In the rows, 128 means zero.
A state moves one step at a time under one of 6 hidden systems, and each row is a state written as 22 numbers. Each run below is a few steps of one system.
run 1, B:
[[159 164  90 128  70 154 145 147 161 106 131 149 190 110  99 133 129 161
  143 101 106 157]
 [121 104 111 114 168 144  93 110 156 148 121 165 121  92 117 132 134  95
   80  74 177 139]
 [150 146 127 120 160 101 106 134 123 107 116 135 157 177 115 171 154  87
  154 123 135  72]
 [180 166 146 124  87 103 101 163  94 168 113 113 126 105 118 109 142 140
  141  87 124 103]
 [142  86 142  95 125 111 144 122 105 114 109 107 132 109 136  57 156 130
  108 128 164  89]
 [ 93 128 180 142 105 110 150  94 134 112 117 101 161 132  76  97 162 119
  168 142 126 126]
 [115 123 134 113 108 121 164  87 127 166 170 117 181 102 120 129 152 135
  141  90 108 158]
 [135 112 101 113 123 142 131 119 175  97 158 131 185  92 133 128 129  70
  108  86 113 132]
 [175 147 150 124 159 140  88 103 169 118 141 131 134  98 116 163 116  66
  149  84 149 109]
 [224 159 129  87 170 119 115 145 108 128 134 122 144 101 105 138 142 124
  159 119 152  95]
 [171 152 129  94 108 113 114 137 101  96  87 133 143  84  81  84 173 163
  133 122 173 109]]
run 2, F:
[[146 119 107 156 123 165 132 165 146 118 123 144 116 188 156 136  89 115
  113 144 132 114]
 [118 145 146 151 144 122 101 149 111 151 105 121  64 131 116 128  96 145
  133 160 144 140]
 [127 125 111 126 112 127 157 143 101 112 113 125 109 167 154 118 114 194
  134 183 125 122]
 [ 72 116 121 157  99 142 149 145 145 137 103 136 114 142 110  99 117 169
  113 154 113 170]
 [ 56 105 117 146 140 130 144 103 133 153 134 138 101 167 164 153 118 154
  110 146 101 154]
 [107 132 110 168 125 147 131 163 144 156 144 134 108 176 159 162  88 117
  118 139  72 151]
 [134 132 128 153 138 158 102 149 135 143 133 126  47 131 178 147  69 130
  106 150 112 139]
 [150 131 133 152 150 165 137 156 125 107 110 131  66 168 144 130  81 159
  133 203 134 127]
 [105 146 128 155 118 151 144 141 106 122  95 143  75 151 109 119 109 211
  133 199 136 171]
 [ 60 110  89 150 107 149 165 130 109 136 109 162 106 182 140 125 124 208
   94 175 124 178]
 [ 28 110  92 182 110 137 134 149 134 166 121 156 102 201 149 154 100 142
   86 142  96 172]]
run 3, R (11 x 22):
[[168 123 122 128 130 155 142 173 123 142 129 135 134 144 141 109 141 122
  110 121  97 121]
 [121 138 149 139 126 137  99 119 108  99 120 125  92 113 132 114 139 105
  112 149 139 127]
 [146 127 141 138 111 146 159 114 106 127 139 124 141 164 126 121 124 140
  148 150 155 124]
 [104 132 114 130 110 119 140 134 108 133 145 116 140 108 108 113 118 133
  120 145 134 166]
 [ 95 115 105 127 117 121 133 102 148 116 137 130 137 129 150 144 106 130
  121 124 138 132]
 [122 125 119 136 150 118 126 144 158 153 133 126 136 139 115 152 103 107
  138 116 118 130]
 [144 144 122 115 145 107 102 138 133 136 123 123 101 111 149 152 118 139
  132 123 109 115]
 [157 127 133 126 135 149 124 147 146 120  98 137 110 133 129 113 131 150
  127 133 122 113]
 [122 130 154 132 142 141 130 121 111 132 107 137 108 135 106 111 159 146
  125 146 134 136]
 [108 132 128 136 107 137 150 114  97 124 131 138 143 157 126 124 161 146
  123 140 121 141]
 [ 98 123 120 149 101 138 133 127 118 135 148 130 142 142 133 127 127 100
  105 119 119 150]]
run 4, W:
[[ 79 130 124 128 116  90 123 107 143 126 128 114 127 129 151 153 125 138
  141 128  90 126]
 [136 110 127 132 138 146 141 147 169 161 128 128 124 134 149 127 117 133
  122 107  80 128]
 [138 132 142 125 168 145 104 130 139 117 130 126  84 104 145 134 134 109
  118 142  94 131]
 [166 155 151 141 128 166 127 121 121 110 124 138 107 144 135 141 132 144
  147 150 123 124]
 [144 145 125 135 126 155 134 138  90 130 125 148 116 131 104 114 140 155
  115 151 151 159]
 [ 93 132 101 139 105 131 131 114  97 103 130 145 134 152 128 131 132 138
  105 149 162 145]
 [ 84 120 107 156 100 119 132 139 124 154 133 133 144 171 123 137 105 115
  115 118 142 139]
 [104 112 110 132 124  91 117 147 126 160 144 102 115 130 160 137  87 107
  116 118 119 122]
 [135 117 137 129 126 110 121 146 162 132 121  97  99 120 160 123  79 126
  141 137 104 103]
 [140 127 159 124 157 131 133 128 149 136 110 112  85 110 128 118 111 167
  153 159 105 130]
 [125 139 130 120 149 152 151 117 129 107 115 141 110 127 122 130 151 189
  140 172  99 154]]
run 5, B:
[[108 103 137 131  81 113 122  90 137 112 168  91 145 101 174 113  97  62
  113 100 141 112]
 [172 120 159 128 143 123 147 118 172 127 162  81 149 113 123 129  67  80
  181 136 136 109]
 [176 151 126  84 160 107 127 118 146 117 146  98 130  38 110 135 100 157
  171 144 126 143]
 [156 131 108  90 150 152 143 107 171  87  94 161 149  87  93 120 151 194
  137 132 148 139]
 [100 138 119 123 166 145 111 117 144 137  90 186 153 135  57 147 199 143
  117  97 141 151]
 [118 147 103 125 121 119  97 127  97 151 127 172 169 171 130 164 203 104
   98  62 121 108]
 [161 131 138 147  82 119  91 167  98 145 128 122 143 156 151 108 150  46
   96  64 131  70]
 [175 118 188 122 108  89 111 128  83 132 140  66 113 113 150  80 117  62
  143 124 161  59]
 [166 125 185 103 100  90 179 109 101 111 142  50 148  86 105  65 115 146
  194 174 148 106]
 [103 113 140  97 105 117 191  75 154 111 139 101 178  49  72  77 136 192
  166 142 138 179]
 [ 69 102  98 107 149 147 164  62 206 116 144 163 214  95  78 149 159 137
  130  87 122 183]]
run 6, D, 11 rows:
[[111 132  91 127 131 126 110 111  91 163 160 151 122 135 157 166 119 124
   95 102 156 149]
 [138 133  88 144 113 118 107 180 134 110 127 124 131 166 147 142  83  90
  115 131 134 103]
 [133 136 153 137 128  96  99 143 121 161 108 100  73 122 136 124  78 139
  144 137 151 107]
 [137 115 132 110 139 107 166 143 108 121 112 101 114 146 138 101 119 183
  154 188 122 112]
 [ 74 128 137 140 104 132 155 119 146 120 103 128 121 119 102 102 146 184
  134 159  92 169]
 [ 73 103 115 134 140 163 155  90 142 148 141 163 133 155 150 149 155 154
  100 119  97 166]
 [108 142  99 156 140 157 106 143 140 132 156 157 129 157 154 182 127  82
   98 112  79 154]
 [167 156 124 148 126 151  75 142 117 139 144 135  70 132 181 171  85  91
  108 112 128 117]
 [188 143 134 136 143 141 115 172  90 113 121 111  72 141 140 115  79 128
  134 186 166 107]
 [121 145 143 137 102 116 149 136  80 109  97 111  94 132  93  90 107 198
  153 204 175 146]
 [ 58 103 102 134  94 122 194 116 111 139 111 143 151 162 103  98 137 222
  125 164 142 176]]
run 7, R, 11 rows:
[[106 121 133 143 109 122 141 123 160 136 105 127 135 159 123 130 111 156
  149 128 124 118]
 [101 115 132 130 149 115 134 137 135 170 125 124 112 127 129 127 133 140
  121 124  94 144]
 [115 128 126 132 134 136 121 124 145 108 123 132 112 140 162 144 139 129
  119 134  83 121]
 [145 136 149 152 141 166 123 138 137 144 130 138 102 147 134 137 125 111
  125 129 109 135]
 [148 142 127 129 147 142 126 135  91 122 138 132  98 138 141 135 128 134
  121 163 131 136]
 [131 142 118 147 101 151 135 137 111 108 122 139 121 148 121 120 114 149
  123 159 149 144]
 [ 95 118 118 142 122 128 141 124 111 147 128 135 121 151 120 124 110 145
  114 145 158 152]
 [ 83 123 100 139 118 103 136 134 126 134 132 124 137 163 135 143 109 135
  125 143 122 135]
 [101 123 118 148 117 114 119 144 153 154 126 120 111 143 151 146  92 123
  124 119 102 128]
 [130 118 131 130 156 122 119 148 149 143 120 117  86 140 160 141  98 127
  127 142 100 114]
 [138 140 146 140 146 144 125 143 140 123 108 125  86 137 135 131 115 156
  144 164 101 129]]
run 8, T:
[[108 123 127 140 143 155 132 124 174 137 101 140  72 125 143 142  90 191
  129 156 103 155]
 [104 130 114 139 180 163 135 131 138 118 109 162  84 165 134 158 138 173
  118 180  96 158]
 [ 93 158 114 166 124 163 108 140 104 130 111 174  86 180 138 166 151 157
  101 148  96 159]
 [108 128 104 166 115 162 112 157  84 147 123 163  76 191 172 140 127 129
   70 141 126 140]
 [104 131 123 176 102 132 114 172  78 132 128 120  73 194 167 124  84 108
  101 177 137 123]
 [108 127 137 169  82 118 146 156  91 155 129  96  73 179 166 115  55 164
  135 186 134 132]
 [ 79 106 117 153 106 124 176 153 127 144 125 102  85 157 152 108  55 196
  134 209 109 163]
 [ 39 111 108 161 134 138 161 123 166 137 122 130  87 165 148 152  71 195
  133 196  79 183]
 [ 66 129  89 167 161 165 138 139 167 153 131 166  78 184 166 197  88 178
  113 167  56 187]
 [100 152  85 174 158 179  90 170 142 136 123 175  38 179 188 199  91 148
   83 164  62 167]
 [130 155 114 184 136 185  81 177 103 123  96 167   4 198 191 170  80 154
   86 184 112 130]]
run 9, D:
[[145 149  97 115 132 119 109 145 144  91  99 145 136 126 114 141 129 150
  132 136 135 113]
 [126 128 134 128 138 127 108 141 129 153  85 152 113 133 102 116 153 153
  115 106 146 122]
 [114 120 129 124 134 111 130 139  94 134 112 134 139 165 124 118 175 125
  114 127 122 106]
 [115 132 153 152  82 123 127 135 113 145 127 116 138 147 128 107 149 107
  124 109 104 118]
 [130 104 153 132 117 130 143 115 117 150 157 101 126 126 156 107 120  97
  124 121 119 122]
 [137 129 142 129 124 130 143 112 137 108 160  96 136 111 137 129 103 101
  153 152 115 133]
 [147 136 130 118 130 142 139 102 152 120 148 117 131  89 126 136  98 145
  153 136 134 148]
 [136 127  98 104 161 140 135 118 151 109 130 143 140 103 113 141 123 149
  127 138 143 148]
 [119 145 104 123 145 131 106 125 147 117 106 162 137 127 102 155 145 139
  120 113 140 136]
 [137 136 113 126 139 123 103 148 118 150 106 155 132 149 122 141 154 126
  107  94 137 110]
 [135 132 137 134 120 108 103 158 101 138 109 123 121 150 131 112 150 100
  112 111 129  93]]
run 10, T, 11 rows:
[[149 105 142 140 103 161 149 119 180 126 124 121 144 118 111  98  84 121
  141 116 163 129]
 [125 127 130  98 191 104 140 103 122 133 146 112 131  98 100 145 122 133
  154 155 147 145]
 [132 156 100 113 106 120 130 119 151 103 119 145 170 121 112 152 144 164
  148 112 109 133]
 [119 112 116 121 156 142 106 134 156 155 108 162 129 112 110 126 152 114
   91  79 136 136]
 [140 131 131 115 163 111  98 130 114 110 125 131 130 145 141 147 162  81
  121 117 123  86]
 [177 156 158 138  91 128 110 147 106 142 122 118 131 127 122 112 142 112
  140 101 127  99]
 [151 106 151 107 115 123 142 121 100 126 131 100 124  95 134  69 137 127
  120 132 155 114]
 [112 117 151 124 111 119 163  96 130  99 135 101 167 124  97  98 137 122
  159 152 145 127]
 [109 126 128 120 121 120 157  91 136 158 159 122 176 109 101 136 136 134
  148 104 127 159]
 [124 121  87 103 144 124 127 119 162 120 158 135 170  94 134 151 128  97
  112  93 113 142]
 [157 142 122 124 152 130  83 126 175 116 129 138 133 104 127 162 114  73
  130  85 134 108]]
run 11, W, 11 rows:
[[ 98 156 100 129 119 124  94 117 107 127 119 155 127  83  78 132 135 139
  100 116 176 179]
 [108 109  81 116 132 105 128 114 124 121 124 154 161 185 146 162 122 125
  114 113 173  99]
 [107 136 118 143 110  78  99 184 131 172 112 115 143 140 102 124 118  91
  123  90 115 113]
 [136 103 144 103 122  83 115 124 125 146 120  90 101 111 187 112 120 125
  123 106 116  72]
 [153 110 174 128 134 128 152 147 161 116 106  92 125 125 115  79 126 126
  161 155  99 100]
 [123 136 177 118 140 142 153  75 123 127 135 115 118  89 111 114 166 166
  155 152 104 156]
 [132 126 108 120 134 182 173  99 141  96 154 157 172 128 118 133 162 147
  125 143 109 169]
 [110 148 104 144 136 167 104 110 140 123 152 171 149 117 107 166 145  86
   97  94 134 172]
 [163 143  98 129 141 132  91 136 109 140 155 146 134 152 150 177 107  73
  113  92 162 108]
 [181 153 123 128 112  95  85 179 106 136 114 108 116 122 120 118  90  98
  132 115 171  86]
 [144 118 153 107 110  79 126 129 104 127  86  95 107 116 118  80 115 165
  150 146 185  80]]
run 12, F:
[[122 148 111 142 115 159 112 121 167 103 121 155 128 130 137 158 127 132
  120 116 103 142]
 [142 127 132 136 165 158 113 133 133 166 123 156 101 146 128 146 129 124
  111 111 137 133]
 [143 151 116 132 140 125 106 159  91 116 118 137 108 153 131 138 142 120
  116 151 129 116]
 [137 136 140 145  83 135 125 141 101 129 107 127 113 144 130  98 128 149
  122 136 150 118]
 [ 97 100 132 128 122 113 155 129 103 136 123 109 126 145 122  92 126 144
  122 158 147 133]
 [ 77 126 124 140  96 104 149 115 129 125 137 107 144 138 130 128 117 140
  142 148 107 144]
 [106 110 119 135 121 132 146 119 160 159 152 119 131 123 154 141  93 129
  125 114  99 150]
 [129 122 116 131 166 139 117 134 169 126 142 128 104 120 153 158  93 105
  123 134 101 136]
 [165 153 136 137 153 159 107 134 151 118 121 139  90 127 138 159 106 139
  143 142 117 125]
 [164 142 124 125 151 162 126 145 113 121 106 153  95 133 116 124 136 169
  120 156 142 139]
 [106 135 117 139 117 142 130 134  96 110  97 158 116 158 108 114 162 165
  107 157 148 142]]

Which system made each of these runs?
run 13:
[[112 112 119 120 138 108 126 149 124 115  93 133 128 147 122 106 149 138
  113 139 131 105]
 [ 95 127 152 142 108 115 129 118 119 139 111 123 129 153 123 120 159 129
  132 120 107 118]]
 | W
run 14 (2 x 22):
[[173 151 125 105 144 122 100 131 172 165 121 129 111  66 126 154  98 158
  146  83 123 133]
 [161 112 106  81 192 125 115 140 139  86  97 141 116 109 134 117 153 138
  111 145 142  96]]
 | D
run 15:
[[114 159 125 166  66 124  75 131  84 123 131 125  84 140 162 142  90 103
  105 125 162 124]
 [148  98 130 137 126 116 155 162 107 150 124  98 108 173 139  99  60 131
  137 166 181  98]]
 | F
run 16:
[[180 146  98 102  95 122 122 170 135  75  99 131 175 102 100  93 153 132
  125 115 136 100]
 [125 114 171 122 117 123 109  88 125 144 100 130 128  93  94  88 160 117
  121  82 186 114]]
 | R
run 17:
[[157 140 113 109 113 122 112 139 137 131 114 127 115  86 137 122 108 164
  125 113 135 125]
 [127 102 130 115 155 136 134 128 151 119  91 141 126 129 110 102 143 145
  118 131 150 113]]
 | R
run 18 (2 x 22):
[[106 138 139 145 119 102 145 119 163 127 155  91 163 131 101 148  83  98
  180 141 112 142]
 [152 132 114  98 140 118 131 112 158 166 153 117 126  69 147 151  93 164
  141  99 109 149]]
 | W
run 19 (2 x 22):
[[163 152 100  91 150 102 155 107  97 138 172 126 188 132 117 173 138 147
  166 125 140 130]
 [143 149  81 114  93 125  95 157 152 115 123 142 157  67 110 123 123 121
  101  79 129 145]]
 | R
run 20, 2 rows:
[[115 118 132 132 113 129 119 127 109  87  97 130  91 160 172 111 138 144
  111 162 132  92]
 [108 121 164 163 106 137 161 142 117 157 112 117 121 169  98  94 129 148
  147 156 121 142]]
 | F
run 21:
[[132 128 113 133  88 150 159 126 159 118 148 119 141 124 161 129 102 157
  138 134  83 147]
 [111 108 127 137 179 160 119 120 170 137 136 137  96 104 130 138 106 106
  105 134 119 162]]
 | R
run 22:
[[127 142 130 156 123 123  89 132 101 122 127 133 105 178 144 158 111  78
  123 130 162 101]
 [153 141 135 142  93  99 128 170  82 169 127  98 116 150 129 106  89 137
  143 136 154 111]]
 | W
run 23, 2 rows:
[[108 170 124 147  83 126 111 127 128  93 154 111 148  80 105 131 125 102
  135 135  94 172]
 [149 105 122 120 136 163 139  86 156 149 149 147 123 124 163 147  92 134
  119  95 165 128]]
 | W
run 24:
[[150 116 131 127 168 145 112 140 159 117 114 141 119 136 129 132 125  96
  118 122 130 105]
 [157 161 154 126 143 120 104 126 104 131 120 125 112 120 109 140 145 126
  148 132 134 118]]
 | D
run 25 (2 x 22):
[[111 160 129 112 108 103  99 101 129  97 111 129 130  82 116 134 161 152
  137 117 117 132]
 [143 100 126 119 138 155 152 121 149 142 116 157 159 160 126 121 157 136
  116  96 134 113]]
 | W
run 26:
[[141 144 158 163 124 178 127 103 169 112 133 137 121 139 107 144  97 107
  154 137 144 143]
 [150 138 111 109 173 127 140 129  89 164 156 132 120 122 119 151 118 156
  133 148 145 158]]
 | R
run 27 (2 x 22):
[[146 155 111 144 127 139 111 179  89 143 128 148 124 172 138 146 161 112
  104 122  86 124]
 [141 138 137 155  92 148  93 148  92 114 121 131  81 145 165 111 120 102
   93 133 144 109]]
 | R
run 28:
[[110 121 104 133 108 118 153 160 115 121 133 109 130 134 128 104 104 150
  122 169 117 149]
 [ 73 117 127 145 113 131 128 100 154 128 121 128 102 124 146 133 101 148
  119 139 120 151]]
 | W
run 29:
[[ 98 117 119 168 104 134 112 155 137 150 135 124 116 150 128 123  83  81
  101 120 143 142]
 [123 119 123 127 144  95 120 121 122 137 151  97 102 143 176 158  71 111
  142 147 137 104]]
 | B
run 30 (2 x 22):
[[ 94 133 105 135  74 131 123 127 135  84 131 127 151 107 130 112 136 114
  102 126 111 149]
 [116 102 141 144 145 146 130 100 152 154 143 135 126 149 135 143 102  91
  124 105 159 127]]
 | T
run 31:
[[130 123 119 113 166 136 135 121 113 115 150 133 140 119 123 134 152 102
  118 141 123 141]
 [144 162 121 137 105 140 111 115 125 106 140 138 145 128 122 153 127 116
  136 116 138 133]]
 | R
run 32 (2 x 22):
[[160 133 145 147  91 154 111 136 166 124 100 136 130 124 112 108 110 117
  134  96 157 108]
 [137 113 142 103 178 102 134 123  94 155 134 114 128 121 103 114 143 116
  131 137 166 121]]
 | D
run 33, 2 rows:
[[108 131 162 134 153 119  90 134 147 153  78 138  97 100  76 111 157 126
  122 105 136 130]
 [133 123 142 106 133 116 145 104  96 133 114 137 143 162 145 128 191 161
  135 122 114  92]]
 | R
